In the data rows, the value 500 means zero.
Here are some points, one per row:
np.array([592, 571, 386, 734, 588, 193, 620, 742, 315, 733, 396, 414, 477, 572, 514, 369, 528, 586,
          477, 439, 392, 588, 510, 557, 439, 746, 420, 376, 288, 606, 396, 477])
np.array([275, 511, 449, 554, 466, 525, 339, 644, 482, 612, 393, 600, 448, 573, 490, 410, 690, 629,
          455, 265, 551, 452, 513, 524, 462, 662, 659, 822, 486, 451, 514, 397])
np.array([696, 615, 514, 572, 232, 899, 550, 570, 181, 465, 619, 476, 290, 475, 358, 530, 519, 584,
          512, 632, 613, 563, 422, 381, 594, 528, 406, 503, 422, 426, 542, 290])
np.array([359, 468, 496, 414, 380, 505, 614, 441, 554, 489, 671, 370, 460, 451, 456, 241, 651, 698,
          685, 425, 645, 558, 560, 596, 426, 456, 465, 470, 761, 445, 407, 280])
np.array([243, 506, 512, 407, 550, 394, 468, 396, 181, 473, 410, 523, 565, 565, 651, 575, 214, 355,
          557, 724, 593, 422, 644, 443, 763, 532, 644, 567, 417, 572, 390, 596])
np.array([553, 763, 590, 623, 724, 663, 619, 263, 446, 633, 532, 370, 593, 531, 550, 653, 581, 669,
          436, 464, 574, 545, 596, 603, 563, 494, 458, 544, 697, 282, 534, 752])
np.array([642, 752, 596, 484, 714, 592, 611, 548, 645, 262, 305, 487, 469, 611, 670, 573, 609, 416,
          649, 686, 525, 284, 429, 432, 421, 507, 735, 309, 733, 239, 434, 586])
np.array([576, 381, 355, 552, 514, 575, 507, 364, 721, 461, 466, 489, 645, 632, 470, 442, 556, 459,
          575, 447, 253, 450, 650, 663, 491, 738, 597, 421, 422, 485, 636, 493])
np.array([414, 548, 465, 620, 427, 486, 613, 410, 492, 690, 473, 646, 581, 531, 637, 462, 323, 458,
          695, 689, 565, 409, 575, 607, 513, 490, 550, 450, 572, 396, 513, 405])
np.array([469, 491, 711, 503, 383, 522, 438, 396, 618, 651, 536, 408, 607, 428, 382, 199, 425, 435,
          543, 607, 531, 475, 429, 420, 467, 485, 373, 715, 574, 761, 522, 292])
np.array([148, 364, 412, 347, 444, 484, 723, 437, 537, 739, 632, 287, 583, 438, 594, 490, 475, 428,
          269, 620, 420, 438, 391, 392, 574, 433, 603, 524, 375, 300, 624, 538])
np.array([471, 445, 511, 495, 508, 624, 433, 463, 576, 667, 377, 733, 633, 547, 416, 245, 560, 783,
          506, 538, 400, 561, 480, 349, 672, 457, 690, 380, 427, 426, 429, 616])
np.array([567, 648, 266, 522, 505, 392, 514, 374, 502, 425, 578, 618, 594, 660, 476, 393, 470, 372,
          458, 277, 598, 450, 268, 400, 675, 546, 581, 401, 665, 606, 647, 409])
np.array([526, 524, 437, 201, 397, 441, 326, 370, 449, 503, 453, 694, 573, 361, 625, 689, 598, 547,
          541, 534, 588, 518, 241, 690, 413, 556, 508, 438, 426, 431, 562, 424])
np.array([642, 437, 301, 418, 515, 506, 471, 419, 383, 610, 562, 462, 354, 581, 606, 362, 584, 579,
          554, 418, 585, 533, 453, 735, 424, 297, 683, 479, 515, 695, 403, 555])
np.array([592, 554, 632, 288, 643, 490, 293, 406, 256, 515, 676, 697, 576, 457, 657, 586, 638, 249,
          593, 315, 366, 209, 503, 479, 465, 594, 447, 519, 478, 375, 277, 391])
np.array([617, 520, 422, 660, 322, 518, 624, 508, 538, 602, 244, 429, 452, 451, 521, 634, 470, 545,
          498, 388, 371, 515, 589, 483, 396, 447, 456, 656, 486, 592, 447, 433])
np.array([504, 400, 654, 402, 520, 427, 588, 452, 385, 416, 585, 608, 557, 389, 444, 696, 592, 640,
          714, 499, 326, 485, 305, 331, 367, 679, 397, 468, 360, 557, 256, 605])
np.array([479, 376, 594, 594, 476, 494, 443, 606, 452, 626, 542, 420, 517, 610, 200, 434, 568, 519,
          566, 434, 630, 333, 425, 533, 519, 418, 675, 374, 204, 266, 636, 557])
np.array([456, 352, 371, 610, 451, 803, 414, 761, 519, 427, 479, 506, 398, 541, 784, 446, 407, 276,
          597, 521, 245, 633, 227, 553, 528, 383, 495, 518, 448, 428, 470, 592])
np.array([375, 356, 401, 627, 564, 417, 487, 506, 602, 348, 575, 407, 588, 398, 495, 549, 725, 480,
          292, 674, 462, 614, 470, 573, 628, 471, 509, 453, 479, 446, 450, 469])
np.array([521, 554, 683, 326, 596, 330, 572, 716, 474, 611, 647, 520, 572, 569, 398, 686, 441, 453,
          542, 500, 443, 741, 667, 606, 356, 455, 536, 346, 554, 531, 706, 372])
np.array([572, 376, 414, 664, 377, 436, 504, 614, 523, 502, 525, 522, 541, 342, 463, 411, 375, 294,
          322, 360, 572, 429, 608, 541, 384, 371, 598, 443, 637, 432, 409, 717])
np.array([533, 550, 663, 502, 516, 500, 540, 655, 498, 712, 373, 477, 458, 554, 419, 507, 621, 324,
          355, 412, 310, 624, 520, 559, 425, 420, 324, 511, 592, 443, 601, 552])
np.array([371, 385, 547, 523, 535, 533, 597, 541, 681, 490, 562, 493, 343, 371, 749, 504, 428, 620,
          414, 406, 516, 564, 699, 434, 622, 459, 798, 560, 307, 370, 423, 407])
np.array([560, 672, 419, 396, 334, 466, 564, 510, 484, 603, 289, 409, 509, 481, 387, 593, 677, 707,
          577, 559, 458, 511, 683, 576, 697, 555, 404, 381, 100, 699, 494, 554])
np.array([801, 644, 282, 564, 532, 437, 360, 718, 441, 524, 670, 524, 361, 291, 429, 624, 442, 590,
          580, 619, 345, 518, 435, 252, 713, 402, 373, 641, 555, 344, 521, 485])
np.array([465, 551, 405, 594, 427, 399, 631, 547, 317, 500, 268, 526, 593, 600, 514, 645, 365, 533,
          536, 385, 535, 549, 249, 548, 452, 553, 545, 388, 544, 366, 496, 387])
np.array([528, 475, 621, 606, 447, 269, 361, 453, 708, 315, 549, 405, 248, 699, 480, 495, 424, 556,
          607, 564, 420, 601, 439, 622, 626, 516, 494, 728, 363, 277, 570, 556])
np.array([632, 322, 431, 342, 596, 448, 480, 532, 501, 638, 464, 372, 471, 482, 324, 567, 387, 498,
          512, 494, 605, 263, 529, 631, 415, 710, 484, 615, 545, 471, 370, 446])
np.array([555, 390, 433, 457, 632, 581, 695, 620, 581, 397, 580, 638, 371, 368, 492, 569, 608, 343,
          548, 534, 682, 245, 339, 573, 652, 454, 500, 619, 587, 787, 734, 460])
np.array([270, 491, 531, 417, 839, 540, 382, 377, 509, 513, 453, 463, 482, 273, 496, 399, 511, 353,
          702, 511, 470, 572, 450, 385, 570, 463, 384, 461, 519, 478, 395, 449])
np.array([653, 404, 742, 654, 634, 327, 658, 398, 457, 289, 518, 611, 659, 375, 450, 370, 618, 364,
          537, 619, 514, 778, 539, 464, 302, 431, 495, 465, 421, 346, 386, 407])
np.array([247, 395, 426, 487, 387, 451, 535, 423, 439, 415, 641, 694, 302, 317, 615, 454, 390, 655,
          534, 385, 412, 425, 770, 468, 419, 376, 338, 347, 552, 570, 535, 467])
np.array([505, 523, 573, 578, 349, 452, 647, 562, 553, 570, 472, 427, 408, 374, 384, 522, 640, 484,
          507, 526, 560, 272, 517, 483, 599, 512, 607, 484, 523, 560, 363, 530])
np.array([630, 433, 401, 312, 579, 453, 603, 475, 476, 473, 550, 472, 571, 415, 428, 336, 442, 532,
          461, 389, 449, 298, 485, 521, 531, 579, 439, 462, 430, 472, 405, 496])
np.array([610, 441, 543, 549, 468, 472, 428, 514, 474, 460, 259, 462, 570, 579, 348, 421, 358, 791,
          624, 470, 518, 521, 430, 520, 509, 160, 318, 618, 579, 512, 626, 411])
np.array([161, 667, 549, 558, 570, 431, 584, 539, 357, 420, 456, 549, 359, 788, 497, 502, 586, 405,
          373, 561, 462, 338, 435, 542, 450, 221, 395, 452, 497, 500, 480, 503])
np.array([706, 436, 476, 678, 615, 688, 509, 642, 453, 330, 653, 567, 565, 444, 424, 445, 370, 395,
          368, 625, 613, 368, 718, 581, 555, 406, 491, 505, 529, 481, 631, 305])
np.array([444, 325, 549, 637, 213, 342, 408, 423, 477, 612, 592, 634, 430, 577, 493, 587, 494, 458,
          558, 488, 334, 526, 587, 582, 501, 416, 331, 313, 600, 653, 458, 649])
np.array([363, 744, 585, 637, 574, 434, 337, 483, 384, 382, 428, 333, 610, 440, 266, 623, 660, 755,
          515, 546, 275, 403, 379, 530, 529, 546, 760, 493, 512, 601, 549, 566])
np.array([486, 431, 461, 516, 567, 487, 262, 515, 495, 533, 327, 420, 501, 326, 599, 376, 472, 499,
          469, 588, 594, 370, 486, 581, 372, 365, 531, 455, 535, 448, 444, 514])
np.array([588, 508, 328, 300, 423, 512, 521, 263, 758, 438, 453, 300, 334, 519, 399, 369, 403, 506,
          263, 574, 431, 658, 640, 577, 570, 576, 477, 550, 522, 439, 357, 187])
np.array([637, 749, 528, 603, 596, 561, 517, 466, 561, 448, 635, 695, 317, 450, 350, 397, 372, 402,
          178, 539, 822, 604, 553, 460, 407, 652, 457, 574, 518, 513, 502, 685])
np.array([466, 231, 474, 454, 413, 569, 585, 392, 315, 397, 523, 515, 488, 534, 362, 448, 537, 528,
          495, 475, 352, 526, 637, 236, 263, 690, 625, 652, 501, 709, 596, 366])
np.array([466, 570, 594, 488, 709, 497, 510, 521, 874, 515, 581, 389, 396, 644, 599, 369, 466, 460,
          333, 641, 483, 669, 575, 481, 427, 428, 464, 528, 444, 674, 416, 385])
np.array([407, 494, 495, 384, 428, 455, 373, 668, 439, 501, 394, 532, 604, 637, 539, 522, 627, 726,
          325, 449, 296, 269, 507, 313, 442, 585, 404, 240, 465, 547, 569, 527])
np.array([552, 340, 566, 516, 474, 445, 553, 335, 725, 623, 619, 522, 783, 696, 582, 687, 501, 366,
          432, 435, 608, 427, 534, 326, 437, 285, 480, 627, 382, 576, 147, 324])
These points spread out most along one direction. For each point below, how far along it does it lie, from 0 to 99? The average is 50, and the first point in the table lies past the average. One standard deviation of the points above along it is 16.
np.array([256, 623, 519, 538, 584, 787, 291, 314, 639, 532, 624, 438, 497, 395, 298, 537, 229, 343,
          465, 385, 400, 495, 428, 606, 401, 502, 598, 256, 339, 554, 349, 427]) 43
np.array([396, 336, 598, 736, 640, 521, 517, 392, 624, 508, 435, 394, 341, 495, 532, 565, 661, 419,
          478, 303, 586, 485, 594, 586, 754, 626, 431, 406, 516, 450, 514, 320]) 40
np.array([541, 580, 427, 363, 425, 505, 407, 362, 298, 517, 539, 437, 693, 561, 620, 427, 586, 434,
          643, 539, 564, 472, 581, 471, 350, 543, 345, 524, 443, 562, 538, 564]) 59
np.array([543, 540, 478, 672, 594, 664, 599, 518, 674, 503, 542, 790, 497, 578, 633, 448, 538, 481,
          504, 820, 273, 584, 463, 754, 389, 470, 424, 825, 361, 452, 553, 641]) 36
np.array([527, 456, 713, 478, 330, 462, 362, 685, 531, 453, 353, 539, 471, 443, 511, 577, 551, 599,
          527, 587, 566, 646, 412, 468, 558, 464, 464, 427, 690, 485, 607, 514]) 57
np.array([415, 242, 533, 306, 589, 646, 441, 510, 420, 395, 470, 536, 432, 606, 504, 384, 546, 464,
          522, 421, 581, 603, 403, 468, 517, 403, 402, 480, 515, 361, 480, 738]) 48
np.array([519, 439, 190, 567, 383, 401, 335, 582, 584, 479, 619, 551, 411, 538, 365, 682, 466, 415,
          658, 776, 626, 849, 552, 295, 418, 549, 360, 502, 742, 495, 390, 588]) 38
np.array([485, 722, 574, 693, 435, 633, 340, 604, 454, 495, 681, 293, 730, 509, 795, 622, 360, 558,
          503, 567, 664, 597, 457, 383, 353, 621, 343, 483, 498, 496, 665, 635]) 51
np.array([645, 305, 668, 458, 464, 474, 525, 242, 454, 611, 521, 383, 423, 445, 517, 673, 371, 686,
          568, 531, 369, 392, 482, 403, 273, 492, 607, 365, 544, 544, 592, 558]) 60
np.array([446, 786, 512, 475, 459, 591, 739, 690, 462, 219, 515, 448, 755, 476, 613, 487, 256, 507,
          358, 276, 649, 600, 401, 679, 656, 557, 441, 624, 603, 545, 440, 706]) 43
np.array([794, 541, 614, 268, 339, 487, 390, 434, 485, 526, 498, 410, 527, 601, 559, 549, 638, 328,
          582, 321, 463, 465, 698, 501, 636, 571, 694, 561, 585, 532, 393, 609]) 53
np.array([502, 646, 333, 474, 659, 336, 598, 256, 590, 388, 412, 439, 536, 365, 543, 698, 489, 403,
          592, 228, 693, 551, 778, 265, 341, 397, 519, 473, 286, 413, 722, 511]) 45
